Where one turn sends some rows of the set: a few examples, then the rows asked:
bazuv: [ -6  -2  10   1   7  11  14 -30  -1 -16 -29  12   4 -16  20 -28  27]
ruza: [-18  -4 -20 -11  -3  12  14   6   7 -21 -20   8  -8 -17  22 -12  14]
gifo: [ 24 -17  11  17  22  -3 -17  11 -25  -2 -11  -4  14 -10  10  -9   5]
fuda: [ 14 -11   1  -8   8 -28  -7  -4   9  -7   1 -16   4  28 -31 -27 -15]
sis: [ -9 -26 -14 -35 -11  23   6  -8   0   6 -20   8   6  -1  14 -34   3]
buta: [ 16  13  17  -6   3 -22 -16   9   9  -8  31  10  -3  14  -7 -40  -3]
gafu: [ -7 -22  -7 -28  -3  15  14 -15   2 -26 -18  14   7  -4  30 -15  12]
lobi: [ -6   3   5   9 -11  16   7 -12  -5   4 -30  19  -4 -14  13 -48  11]
Rivu: [ 25   0   7 -24   3  -9 -12  18  11 -30   3   2   8  30 -32  -8   2]
Tazem: [-14 -15   0 -14  -9  15  15 -26 -11  16 -15  -6  25 -11  14  -8  14]
lonu: [ -1  32  22 -44   2  15 -11  -7  10   1   8  16   8  14 -18 -12  -6]
fif: [ 28  22  28  -3  16  -6 -14   4  12 -14   9   6   9  21 -30 -25  20]
debip: [ 12 -13  12  14   7 -14 -12   7 -22   0  -4 -13  13 -13  -6 -36  30]
Rem: [-10  19  25 -42  -8  28 -16  -6   5  -1 -11   8 -11   2 -21 -18   4]
detu: [ -4  21  24 -20 -19  22  -2  -7   5 -12 -32  13  -7  17 -21 -15 -13]
Zopel: [ -3  27  11   7 -16   4   9 -12  19 -17 -27  21  -3  11 -14   3  -1]
zavi: [ 15 -24   9   4  10  14  -7   7 -24 -11   5  -6   8 -25  18 -22  17]
lus: [ 26 -29  10   8   5  16  15  -8 -14  -8 -13  -1  30  10  22 -19  -5]
zuruz: [  9   7   2 -15  13 -13 -13   8  10  12  19 -19   8  16 -35 -22  -4]
repir: [ 10   8  20  -9  36 -17 -22  -3  15   2   8 -16  -3  15 -16  -8   9]
Vozi: [ 17  10  15  -3  11 -20  -8  20  16 -22   5   8  -3  31   3  -2 -19]
sadi: [ -9   5   1  -7  15  20  24 -26  17   6 -21   9  14   2  24 -26  18]
sab: [ 29 -23  12  -4  18   6  -8   9 -17   3   1   5  28  10  26  -7  -7]
tofaf: [-12   0   3   4 -26  10  15  -6 -15  -3 -10  16  13 -18  27 -10   8]
mol: [ 23 -25   4 -13 -10  -6   8  13 -10  -7   3   6  34  28  19 -27  -2]
tigid: [-10  10   6 -44   1  18  -9 -13  21   4   8  10  -1   3 -12   4  20]
befeg: [ 17  24  10   7  -5 -15  -4  20  10  -4  17   5   6  26 -17 -24 -20]
Rubo: [ -5  32  12 -13  -4   0  -8  -1   2 -17 -23   5  -4   7 -38  -5 -14]

repir -> sis
mol -> Zopel
Where do these go?
befeg -> bazuv
sadi -> fuda
detu -> gifo
lus -> Rubo
tofaf -> fif

